Here are some numbered points:
"57 46 13 -110 7 -23 19 63 23 54 -53 -10 -32 8 -17 -11 -19 -47 -47 49 -17 -8 20 35" 0
"-14 -13 2 -40 -13 31 -20 -17 -19 43 -21 -12 -10 -9 -26 -43 -31 -8 28 -21 -17 -29 -10 -17" 1
"2 18 31 4 19 -15 -3 -36 -36 -33 -10 23 16 -15 10 -23 -13 -11 0 -42 -14 -12 -17 -47" 2
"-1 -13 -22 10 57 -35 -25 27 13 -46 36 -19 -7 -1 -79 54 -44 1 32 -8 -2 5 3 -8" 3
"-11 -14 16 38 28 65 39 -49 8 14 42 -33 -26 31 -86 11 10 7 28 -9 41 26 24 24" 4
"31 -43 -19 49 -22 -12 22 -37 -34 -70 26 3 22 42 64 -13 -52 -19 -16 -25 -2 78 -1 -25" 5
"51 -34 10 21 8 -31 1 -31 -72 -56 38 9 -6 63 23 1 -68 -35 -15 -27 -20 68 8 -13" 6
"85 51 23 -101 -6 -20 11 16 -61 57 -19 5 -21 42 -73 6 -53 -57 -15 41 -1 -14 32 34" 7
"6 41 69 -6 15 39 5 1 -28 46 -37 -2 16 -29 -28 -11 -14 2 19 23 20 -8 7 -12" 8
"16 -7 17 32 -5 13 7 -15 -16 -3 21 -7 -2 34 -22 8 -29 -22 -4 -21 12 65 8 -7" 9
"-21 -14 49 70 -11 -30 13 -37 26 -27 52 23 -17 10 -5 25 -19 7 -4 -42 16 73 -18 8" 10
"5 -34 -21 70 -41 14 55 -41 25 -54 32 0 5 10 55 -1 7 16 19 -17 22 50 -1 6" 11
"-4 -38 -85 17 -4 -30 -8 27 42 2 47 36 35 6 51 3 96 17 -19 -28 -9 -18 25 -8" 12
"-25 12 26 -50 -29 16 -57 83 -21 62 -45 41 -16 -10 13 40 10 -2 29 70 -1 -23 -21 35" 13
"33 41 -2 -89 -20 4 42 50 50 60 -68 -26 -4 -4 -5 -24 13 -38 -50 60 -18 6 24 14" 14
"28 30 -3 -83 13 -18 26 39 44 15 -28 -25 -48 -16 -35 16 1 -24 -58 45 -15 -24 15 31" 15
"-24 42 48 12 12 56 8 -6 5 42 -14 -10 34 -37 -48 13 -15 30 30 8 26 -6 -17 -28" 16
"-32 -4 -42 38 13 -21 7 -4 25 -51 -9 -67 34 -16 68 -7 42 6 2 9 -31 19 13 -19" 17
"25 17 39 -12 23 -31 -14 -31 -63 -28 -13 25 8 -9 -17 -17 -27 -36 1 -38 -13 -10 -1 -42" 18
New points follow, each followed by the number of its nearest point above.
"11 -40 -110 -4 3 -20 -19 9 -7 -20 32 37 49 18 54 -29 58 5 -41 -48 -18 -9 29 -12" 12
"32 -13 9 32 -25 -1 15 -10 -17 -19 20 4 -11 27 19 9 -18 -16 3 -17 3 58 10 1" 9
"-36 11 11 -17 -21 19 -44 30 -3 3 3 15 -23 -52 42 45 39 44 19 15 -13 -41 -36 21" 13
"-97 -6 -62 43 -35 104 -21 -18 50 -50 17 -50 -6 -124 80 14 73 101 26 31 -6 -82 -50 27" 17
"-34 -14 6 -28 2 29 -33 -12 -4 50 -18 3 -7 -13 -43 -38 -38 5 33 -16 4 -22 -14 -19" 1
"-5 -33 51 -9 22 -58 -8 -15 44 -5 15 8 26 -12 -24 27 14 -1 -32 0 -34 -13 -37 1" 2
"-25 10 34 -52 -26 11 -55 79 -21 59 -43 43 -23 -12 18 42 12 3 24 65 -3 -25 -22 36" 13
"7 53 -43 -53 -15 -2 20 10 17 -5 -10 -51 -8 -15 -62 27 -12 -23 -8 20 -13 -1 18 -7" 15
"22 2 -38 4 31 -9 -28 30 -6 -21 6 -20 13 16 -60 25 -39 -22 31 20 -7 22 33 -2" 3
"-21 -23 3 70 -41 59 45 -32 64 -3 14 -14 -14 -19 17 -6 42 33 11 -8 55 49 17 16" 11
"24 20 -50 -24 70 -32 -45 46 27 13 62 37 8 74 -89 22 19 -13 -8 -7 46 5 23 59" 3
"5 -18 -61 -10 38 -50 -39 29 24 -6 58 47 21 33 -15 17 29 9 -24 -39 7 10 18 6" 12
"-32 -48 -109 72 -17 58 14 -10 83 -8 62 0 72 4 37 -35 127 24 3 10 9 -66 34 31" 12
"-44 32 58 28 26 48 40 -22 31 17 15 2 -2 -61 12 5 32 59 8 7 16 -26 -33 -15" 16
